In the rows, 128 means zero.
Each path is a new rotation, seen through one point. The rows after it are directions, each followed by how far the rotation turns it, in degrees per step (0 if it stays put).
Each turn is a multiple of 5 degrees from 10 to 175, or 0.
Each row of a path follows its step; steps can be skipped.
Path 1:
step 0: [131 138 125 136 126 126 129 130 127 123 131 124 119 132 135 128 123 136
 125 123 126 131 127 120 131 138 122 125 115 131 134 128 114 141 128 123
 129 134 122 128 126 127 134 131 126 120 131 123 123 132 134 122 124 132
 124 126 122 128 132 128 133 132 134 122 123 128 124 132 124 139 138 128]
step 1: [132 127 131 127 117 129 131 128 130 131 116 132 127 122 132 133 127 124
 125 129 123 115 131 128 129 132 125 127 143 133 132 133 129 127 123 139
 130 133 125 120 123 133 136 135 126 123 128 130 129 120 124 134 117 141
 126 139 125 131 127 127 128 120 126 133 128 139 124 132 132 132 128 123]
step 2: [137 129 129 133 132 134 119 127 130 130 126 128 127 141 125 133 129 132
 132 131 131 127 130 128 125 138 130 121 121 130 138 121 119 127 129 131
 133 124 120 126 125 122 123 129 127 128 125 130 122 130 131 134 129 132
 108 124 129 129 137 124 130 136 129 121 122 133 131 133 132 133 135 140]
step 4: [131 132 127 125 126 128 126 120 115 134 136 123 128 135 131 126 128 132
 129 132 129 125 128 125 133 126 128 127 125 135 135 137 128 133 135 131
 127 126 120 129 122 133 133 135 128 131 129 113 117 133 124 132 130 135
 110 127 125 130 129 126 130 129 130 130 122 124 143 129 129 128 136 129]
step 7: [127 126 132 122 122 134 126 128 126 130 121 134 130 138 125 128 135 136
 119 123 131 132 128 131 127 134 127 121 135 118 137 126 135 127 126 126
 123 136 121 132 118 132 129 133 128 119 121 137 126 133 122 126 117 126
 118 134 137 126 126 121 128 135 121 134 126 130 122 124 128 124 133 129]
step 9: [130 128 123 129 116 129 134 128 117 135 125 133 132 120 126 130 129 137
 122 126 121 136 129 132 128 128 132 120 127 127 126 133 127 135 122 121
 121 136 126 135 119 142 130 128 135 126 127 129 126 132 131 129 119 142
 124 134 132 134 125 127 133 132 132 123 130 125 123 134 127 130 139 127]
step 13: [130 135 124 128 119 123 128 131 116 127 132 123 131 123 128 124 124 138
 122 120 128 123 125 128 129 143 118 130 128 126 135 138 125 126 121 135
 134 125 131 134 119 123 128 133 136 129 126 135 131 131 128 133 124 136
 118 131 130 131 128 128 135 131 121 128 123 126 129 120 122 137 135 126]
step 14: [132 123 129 131 129 129 129 132 126 122 134 125 126 122 133 135 131 129
 128 135 122 122 126 121 135 119 128 125 127 143 131 120 127 132 132 123
 121 131 128 115 119 135 135 135 118 123 123 126 123 130 127 132 125 139
 118 132 122 137 131 134 129 130 128 123 127 137 126 127 128 130 133 133]
Speeds:
[130 129 128 128 128 126 126 127 130 129 130 127 128 130 131 131 130 128
 128 127 130 129 126 129 127 127 127 129 129 129 129 128 129 129 128 127
 128 127 128 125 129 126 130 127 128 128 126 125 128 127 129 129 130 129
 128 126 128 130 127 130 126 127 128 127 127 127 128 129 129 127 129 128]
170
[128 128 129 130 127 127 128 128 129 128 127 128 130 130 126 125 129 129
 128 131 128 128 129 128 128 131 128 128 126 125 127 127 129 129 128 126
 127 127 128 127 129 128 130 129 127 126 127 127 129 125 129 125 128 128
 127 126 128 127 128 128 127 131 127 126 129 130 128 127 127 127 128 129]
145
